37 36 -33 85 37 5 -4 = sak
-32 -38 5 -57 -42 5 -30 = Bagem
48 37 2 37 -73 10 0 = sim
common sak Bagem:  : 5
common sak sim:  : 37
q: 48 37 2 37 -73 10 0 : sim
common sim sak:  : 37
q: -32 -38 5 -57 -42 5 -30 : Bagem
common Bagem sak:  : 5

9 91 23 82 -8 45 = Pim
-12 43 18 9 2 -15 = tamed
-33 37 19 34 -1 17 = mobok
-24 29 -30 -51 65 69 = Ginor
-24 29 91 -13 -82 51 = mobiz
-9 86 -95 -67 46 18 = Bebi
-66 15 -37 -12 37 87 = kozo
-23 22 -4 9 9 82 = mezo
-4 35 -16 23 28 18 = Kuz
common tamed Kuz:  : 18
common mobiz Pim:  : 91
common Bebi tamed:  : 18
common Pim mobiz:  : 91
q: 9 91 23 82 -8 45 : Pim

-9 -10 15 45 : Guge
-31 6 3 -20 : pazu
-8 1 -30 -20 : voz
5 2 -2 15 : Gufa
-9 -4 -5 -10 : bal
-4 1 -32 8 : tuza
-45 6 5 -52 : bufiv
-8 -8 -9 -42 : Zaf
-30 6 18 15 : gotim
23 -6 -21 -30 : raref
common Guge Gufa:  : 15
common bal tuza:  : -4
common Guge Zaf:  : -9
common Zaf bal:  : -9
common gotim pazu:  : 6
common voz raref:  : -30

-56 -59 -4 78 -26 17 -2 8 24 -104 -36 -25 7 -> gak
-55 -52 14 -36 -37 17 -34 8 6 -104 -17 -30 20 -> gos
-48 -57 -2 5 -26 25 -51 -6 32 -104 -30 -34 6 -> Fol
-48 -16 -2 72 -1 25 -51 -6 32 -104 -30 -34 6 -> Gura
q: -48 -16 -2 72 -1 25 -51 -6 32 -104 -30 -34 6 : Gura
q: -56 -59 -4 78 -26 17 -2 8 24 -104 -36 -25 7 : gak

12 38 -16 -39 -25 11 -4 8 -25 -40 5 -24 11 29 -76 11 50 41 -6 6 11 : foz
12 -2 10 53 16 6 -11 42 12 29 -18 20 -44 -29 81 25 13 16 15 -29 11 : Sumem
-9 2 7 52 14 9 8 25 -34 -34 2 -1 25 -6 18 8 7 -1 -16 12 4 : Rufa
-26 -12 -11 15 15 17 5 -17 36 0 -3 6 -11 -21 42 -3 -59 -22 -5 -4 -5 : Telup
23 -15 3 1 10 -29 -13 -18 -2 53 17 11 -9 21 12 -27 8 -20 28 8 -3 : Kodet
13 -3 2 8 21 18 -2 -2 4 10 -5 7 -8 -23 42 23 -21 -8 20 1 -1 : vefa
35 7 14 18 12 1 -9 -10 -11 29 7 2 -2 7 8 11 21 2 35 8 4 : Mup
-13 -23 -17 -36 -16 -21 -6 -16 12 -16 -18 -9 -2 -10 -29 -3 -4 -16 -14 8
 -17 : suv
-31 -24 -11 17 4 -11 7 19 29 9 -4 17 -19 -34 58 -5 -21 -31 23 -40 -13 : rozu
-31 -24 -11 17 4 -6 7 19 29 9 -4 17 -19 -34 58 2 -25 -10 -19 -21 -3 : Zum
-17 -17 0 25 -1 -13 23 -16 -11 -1 -16 8 34 -18 18 5 -1 -6 -19 3 0 : risav
q: 23 -15 3 1 10 -29 -13 -18 -2 53 17 11 -9 21 12 -27 8 -20 28 8 -3 : Kodet
q: -13 -23 -17 -36 -16 -21 -6 -16 12 -16 -18 -9 -2 -10 -29 -3 -4 -16 -14 8
 -17 : suv
q: 35 7 14 18 12 1 -9 -10 -11 29 7 2 -2 7 8 11 21 2 35 8 4 : Mup
common Telup Mup:  : -11
q: 12 38 -16 -39 -25 11 -4 8 -25 -40 5 -24 11 29 -76 11 50 41 -6 6 11 : foz

-36 46 8 14 5 4 2 -4 64 70 7 10 20 10 26 29 72 -21 44 -10 19 0 36 -37
 -21 14 -6 8 33 -6 19 1 20 23 -5 16 -28 4 -4 11 11 -50 11 : nusis
-36 16 -2 30 2 -1 25 36 51 34 10 9 23 -7 20 14 52 -9 13 -4 12 1 18 -26
 -25 4 13 -22 16 -17 20 -16 19 19 -14 30 -16 14 -5 3 19 -27 -1 : vala
-11 26 7 -3 4 3 -11 -19 26 38 -2 3 5 12 11 16 30 -11 27 -2 10 0 -1 -17
 -3 10 -9 16 18 3 7 8 7 8 3 -1 -14 -3 -1 6 1 -24 8 : lan
-53 28 0 12 14 -4 -18 4 79 86 -3 -5 40 36 41 28 64 -7 35 -4 41 6 20 1
 -12 14 17 9 29 -27 23 0 11 10 -21 20 7 13 -4 -19 37 -27 9 : tas
-53 28 0 12 14 -4 -18 4 79 86 -3 -5 40 36 41 28 64 -7 35 -4 41 6 20 -53
 -12 14 17 9 29 -27 23 0 11 10 -21 20 -34 13 -3 -14 25 -3 -2 : geg
-41 8 -4 28 5 -4 17 38 54 37 7 3 30 3 25 12 46 -4 8 -9 20 3 20 -30 -20
 -3 21 -19 13 -24 37 -15 14 13 -19 30 -17 17 -5 -9 28 -17 -1 : lupu
-29 11 -1 1 10 -4 -20 -3 41 48 -5 -7 24 28 24 15 27 0 17 1 2 5 11 -30 -1
 6 13 10 14 -17 11 3 1 0 -13 8 -19 7 -1 -18 24 -7 5 : Mov
-41 9 -5 28 5 -4 18 38 53 37 7 3 29 3 25 12 46 -3 8 -10 19 3 21 -30 -20
 3 21 -20 13 -24 20 -16 14 13 -18 30 -16 18 -4 -9 28 -17 -1 : veman
q: -36 46 8 14 5 4 2 -4 64 70 7 10 20 10 26 29 72 -21 44 -10 19 0 36 -37
 -21 14 -6 8 33 -6 19 1 20 23 -5 16 -28 4 -4 11 11 -50 11 : nusis
q: -36 16 -2 30 2 -1 25 36 51 34 10 9 23 -7 20 14 52 -9 13 -4 12 1 18 -26
 -25 4 13 -22 16 -17 20 -16 19 19 -14 30 -16 14 -5 3 19 -27 -1 : vala
q: -11 26 7 -3 4 3 -11 -19 26 38 -2 3 5 12 11 16 30 -11 27 -2 10 0 -1 -17
 -3 10 -9 16 18 3 7 8 7 8 3 -1 -14 -3 -1 6 1 -24 8 : lan
q: -29 11 -1 1 10 -4 -20 -3 41 48 -5 -7 24 28 24 15 27 0 17 1 2 5 11 -30 -1
 6 13 10 14 -17 11 3 1 0 -13 8 -19 7 -1 -18 24 -7 5 : Mov

58 59 59 -56  belug
-57 -33 59 58  Koluk
-26 -57 59 -56  Fav
q: 58 59 59 -56 : belug
q: -26 -57 59 -56 : Fav
q: -57 -33 59 58 : Koluk

15 15 -50 -13 -4 36 26 -42 83 2 -47 1 -29 -37 56 -24 -5 -18 -19 -3 -19
 -55 18 9 63 3 -29 25 37 -17 34 = zilom
-20 34 -4 12 -26 7 5 -37 59 -5 -86 5 -42 -13 35 -30 16 -69 -3 -26 19 -23
 -48 -10 -21 78 -11 -12 -8 -38 -19 = digef
-12 -28 -84 -1 71 42 16 -14 12 18 43 21 2 -31 -8 37 -51 16 -32 34 -20
 -45 31 45 56 6 -38 26 -14 8 -16 = Bafiz
-93 3 36 52 27 -22 -29 18 -59 8 -10 16 1 39 -53 26 1 -66 14 -22 -12 22
 43 -27 47 -19 10 -1 24 13 16 = guk
15 15 -50 -13 -4 36 26 -42 83 2 -47 1 -31 -37 56 -24 -5 -18 -19 -3 13
 -52 -51 20 -18 69 -28 4 -13 -38 0 = goveb
-20 -14 10 22 21 -35 -31 -18 -84 15 26 28 -3 16 -76 46 -18 -18 -6 25 3
 49 69 -2 43 -30 9 -5 -30 45 -38 = nugev
q: -20 34 -4 12 -26 7 5 -37 59 -5 -86 5 -42 -13 35 -30 16 -69 -3 -26 19 -23
 -48 -10 -21 78 -11 -12 -8 -38 -19 : digef
q: -20 -14 10 22 21 -35 -31 -18 -84 15 26 28 -3 16 -76 46 -18 -18 -6 25 3
 49 69 -2 43 -30 9 -5 -30 45 -38 : nugev
q: 15 15 -50 -13 -4 36 26 -42 83 2 -47 1 -31 -37 56 -24 -5 -18 -19 -3 13
 -52 -51 20 -18 69 -28 4 -13 -38 0 : goveb

-41 -33 32 -20 = Mison
19 -92 1 -102 = keb
25 -107 31 -38 = bazum
25 -34 31 -33 = bir
common bir Mison:  : -33
common Mison bir:  : -33

5 6 9 1 85 -21 16 17 25 20 52 30 7 -9 11 8 -4 2 34 -30 -27 11 = Mudag
5 6 9 1 85 -21 16 17 -37 21 45 30 -7 -30 8 -14 -4 2 34 -30 36 33 = sema
5 6 9 1 85 -18 16 17 25 9 52 30 -7 -9 11 0 -4 2 34 -30 -27 33 = vuz
5 6 45 1 26 -29 16 17 26 42 52 30 -7 14 11 0 12 2 34 46 -27 58 = zaduk
5 6 9 1 85 -21 16 17 25 21 52 21 -7 -9 11 0 -4 2 34 -30 -27 33 = Meku
5 6 -4 1 -2 -37 16 21 25 27 52 30 -7 15 11 0 -4 2 46 -30 -27 33 = lobis
5 6 9 1 20 -28 18 17 25 6 52 30 -7 7 11 0 -4 2 34 -20 -27 33 = Solub
q: 5 6 9 1 85 -18 16 17 25 9 52 30 -7 -9 11 0 -4 2 34 -30 -27 33 : vuz
q: 5 6 9 1 20 -28 18 17 25 6 52 30 -7 7 11 0 -4 2 34 -20 -27 33 : Solub
q: 5 6 9 1 85 -21 16 17 25 20 52 30 7 -9 11 8 -4 2 34 -30 -27 11 : Mudag

